The rows of R fall into several groups, and each row is roughly a mix of its group's hidden directions; one row fits no group.
R (133 x 10):
[[ -5  -4   6  -2  26 -12   1  -9 -13  12]
 [-10  16 -10   4 -25   1   7  -8  -3  -7]
 [  2 -27   3  11   8  -4   1 -15  -8  -9]
 [-11 -21   9   8  15  -9   9  -1  -4 -14]
 [ -5   7  -7  -1  17 -16   3 -23  -7   7]
 [  5   7  -6   3 -20  13  -2  -7   9 -23]
 [  2  -6   4  14 -16   6   2  -6   4 -26]
 [ -6  -2  -3   2  15 -16   9 -13 -15  18]
 [ -8   9  -3  -9 -14   1  10 -10   3 -26]
 [  4  12   2   8  -8  15   4  -7  11 -25]
 [ 15  21  -1  -1 -16   6 -13   4   9  10]
 [  0  25  -7  -1   1  -2  -4  -8 -11  21]
 [-11  -9  20  12 -11  -4   7   7  11 -15]
 [ -7   1  -8  -6   0   6  11  -2 -15 -28]
 [  5 -29   4  -3  -5  -9   3  11   7 -11]
 [-24   4   8   8  -1  -1  16  -7   0 -16]
 [ 11 -23   1   5 -11  11  -2   6   9 -17]
 [ -5   6  -6 -12   4 -24   6  -9 -17  -6]
 [  6 -24  -2   2   6  -8   0   0  -7 -23]
 [  2 -25   5  -5  19 -12   5  -7  -4   6]
 [  6 -20  17  12  -3   2 -11  16   5  -7]
 [ 19  12   3  -1   0   4 -16  16  12  12]
 [  5 -15  -4  12  10  -8   0 -22 -15   1]
 [ -9  10 -10 -16  11 -12  14  -2 -17   1]
 [-13 -13  16   2  -1 -18  13  13   5   3]
 [ 11  10   4   8 -12  19 -12  17   7   2]
 [  0 -12  15  17 -10  19  -9  -1  -1  -9]
 [ 15  13  -3  -8   3   6  -7  16  10  19]
 [  2   2  10  12 -13   3  -4  20   5  21]
 [  9 -22  13  14  -5   1  -4   9  12 -10]
 [  5 -27   8  -6   4 -12   1  15  -5   1]
 [  4  -1   9   8   4  -4 -11  17  10  25]
 [  0 -29   6   6  -9   0   4   7  -4 -16]
 [-11  10  -3 -11  18 -13  11 -13  -9   7]
 [  8 -15  17  24   2  -3  -9  -2   6   4]
 [  1 -14  21  13  -6   4  -9  11   5 -15]
 [ 15 -24   1 -10  -6   8  -3   7   5 -16]
 [  3  -3   0   9 -18  11   2  -3   4 -27]
 [ -6   4 -12 -12   7 -18   0  -2 -16  18]
 [ 23 -17 -11  -9  11   2 -10  -2   7   3]
 [-14 -16   1  12  11 -12  11  14  -7   7]
 [  0 -13  -4 -16   1  -3   1  21  10  17]
 [  2 -17  12  12  -9   5  -2  -2  12 -22]
 [  7  13  -1   6 -10  20 -20   0   5  11]
 [  6  11  -2   6 -18  22  -5  -9   4 -14]
 [  4  17 -14  -6   7  -5  -1   0   0  26]
 [ -3 -10  -8   0  -2 -17  -3 -13 -25   4]
 [  1   2   3  10 -17   9 -11  15  17  14]
 [ 16 -12   6  -4  14  -9  -7  12   6  19]
 [-14  -1  -8  -6  -7  -7  15 -25  -5  -4]
 [ -2   3  -9  -2  -7  -2  -1   7   5  33]
 [  2 -13  -3 -15  -4  16  -2  -2   9 -23]
 [  3 -25   5 -16  13  -8   9   2  -7  -5]
 [  4 -20   9   6 -11  -8   0  22   8   7]
 [ 13  12  -1  -4 -20  21  -8   5   5   2]
 [-10   3   3   0  24  -8   0   3 -16  16]
 [ 11  -1   1  -5  14  -2 -15  -1  -4  27]
 [  8 -17  14  12   0   5   1  -3   4 -23]
 [ -2 -30   7   6   4  -6   2  -1  -5 -16]
 [ 15   2  -5  -9  12  -5  -7  -1   2  27]
 [ -5   2  20  16 -14  10 -11   6   3 -13]
 [  4 -15  11  -1  -8   6   1  18  15 -17]
 [-10  18  -6  -5  15  -9   8 -19  -5   5]
 [-15   5   2  -8  -6 -18   4 -15 -19  -5]
 [-12   0 -10  -5  17  -8   8 -18 -13  11]
 [  1   3   3   8 -16  23  -6   2   5 -19]
 [ -5 -12  15  15  17 -14  -1  -4  -5  12]
 [-11  11  -7 -21 -13 -13  10   8   7  -6]
 [ 20 -17   6  10   8   5 -14   8   6  11]
 [-12  27  -6   0 -10  10   6   6   0  10]
 [ -3  25 -19  -8 -11   0   2  -6  -4  -6]
 [ -2 -13   6 -21   9  -8  11   9 -13  12]
 [ 18 -12   7   4 -15  10 -14  11   8  -7]
 [ -1  16   3   9 -16  21  -4  -2   6 -14]
 [ 17 -10 -14  -4 -16  13  -3  15   6   2]
 [ 22  10  -7   0  -3   3 -19  -2   9  15]
 [ -5  30  -5  -3  -5   5  -2 -16   0   5]
 [ -2  -5  -6   6 -11  11   6 -15  -7 -26]
 [-16  13   1  -4  17 -10  12 -15  -9   3]
 [ -6  23 -14  -5  13   4   4 -13   1  12]
 [ 15   3   8   9  -9  10 -19  -4  14 -12]
 [  7   1  -8  -4 -14  15   2  -2   2 -27]
 [-12  -5   5  -2   1 -20   5 -19 -17   4]
 [ 11  -3  10   8 -17  14 -13   9  12 -11]
 [ -5  -1  -9  -2  18 -10   1 -12 -12  22]
 [ 11  -4  -5 -11  18  -7 -12  14  -3  18]
 [ -5  14 -17  -5  -9   2  11 -19 -12  -6]
 [-14   0  -2 -10  20 -16   7 -11 -10  11]
 [  6  18 -14  -9   3   6  -5   8  -1  23]
 [  2  -1   2   0 -14  21  -5  -5   6 -24]
 [-16  27  -8  -2   3   4  10 -12  -2   2]
 [ -3  23  -5   4 -11  17   4  -9  13  -6]
 [ 19  -6 -10  -2  10  -9  -6  14  -2  19]
 [ 14 -17 -11 -13  -1  -1   4 -10   3 -20]
 [ -4  21 -12  -9  18   0  10  -6   3  11]
 [ 10  15   6 -20   9  -5  -5   4   1  20]
 [  5  10  -1  -3 -27  -2   4   0   8 -19]
 [  3 -31   4   7   7  -4  -6   2 -11  -7]
 [-14 -13  14   8 -13   4  11  11   3 -16]
 [-10   8  -5   2 -21   8   8  -1   0 -23]
 [ -5  10 -10   0   2  12   3 -24 -10 -16]
 [  5 -29  11  -1  -1  -8  -2  15   3  -3]
 [-17 -18  10   4   4 -14  16   3  -4 -10]
 [ 12 -15  -6   9  -6  16 -16  13   1 -10]
 [ -3 -30   5   1  16  -8   3  -2  -2  -1]
 [ -4   8   9  13  -6   7  -1  -6  -3 -29]
 [ 16 -19  -4   5   0  14 -13  13  10  -1]
 [  0  29  -8   5  -6   9   0   7  11   8]
 [-11  26  -4   7  -9   8  -8  -6  -1  14]
 [  3   6   7  14 -18  13 -12  17   9   0]
 [  4   6 -17  -9  17  -5  -1 -19 -13   7]
 [-21  14  -3 -12  -2  -9  -1  -7 -19   5]
 [  3  15 -15 -18 -15  -6   7  -5   8  11]
 [  3   3   2   9 -18  19  -9   2  10 -18]
 [  1  28 -12  -8   6   2   2  -9   4  13]
 [-13   7  -8  -9   4 -16   1 -13 -21   6]
 [-18 -13  16   9   9  13  -8  -5 -11   4]
 [ -6  11  11  -4  -7  20   1  -6  -1 -23]
 [  6  -4  -1  17 -14  16 -13  11  12 -10]
 [  4 -19 -12  -4  10   0  12 -11 -19  -8]
 [ 10 -23  20  -1  -1  -1 -15   2  -4  -5]
 [  3 -22   8  -1   6 -15  -2  21   1   8]
 [-15  14 -16   1  10   8   8 -15 -10  -6]
 [  5  18 -12 -11  12  -6  -2  -9  -3  20]
 [-11   4  10  10  15 -15   0   4  -8  22]
 [  3  13 -12  -2 -18  12  -7   9   9  18]
 [ 20   5   6   3   1   3   0  16  20  13]
 [  4 -11 -17  -6  20 -16  13  -6   0   1]
 [  5  -9   7 -12  10 -26   5  10  -3  10]
 [-11  19   3   3 -12   9  -1 -12 -10 -18]
 [ 18 -18   1   2   8 -10  -7  15  -2  14]
 [  1 -25   8   4   4   7   5   4  17 -13]
 [  3  -2 -19  -7  15 -12   3 -10 -12  16]]
Here is one row of each group, with its name. Which group are the others in?
[  9  -3  -8  13 -11  16  -7  18  15  -5] : P
[ 16 -23   2   2  10 -16  -1   7  -2  11] : K
[ 11   0  -4   1  -8  22 -12  -8  -4 -20] : G
[-12 -12   5  25  -8  -8  11   1 -10  -7] : B

[ 13 -29   1   2  -3 -13  -4   9  -4  -4] : K
[  6  -4   2   2  11 -20  -5  -7 -25   7] : K
[ -2  23 -13  -2   4   6   2 -23  -4   3] : G
[-10  18 -10   5   1  -9  10 -11 -20   8] : B
[  5 -17  17  15  11  -5  -9  13   6   8] : B
[-16   3   4   6  -6  24   3  -8  13 -10] : K
[ -4  23 -20  -2  -9   3  -1 -13  -8   1] : K
[ 18 -14   2  -2  -3  11  -9  20  10  -9] : B
[  4  -8  10   4  17 -17  -7   2  -6  21] : P
[-13 -13  13  15  -8  11  -5  -7  10 -14] : B
[  4  17 -14   6  -4  24 -12  -2   3  -4] : G
[ -1   4  -1  -3  -9   8   5 -11   0 -31] : B
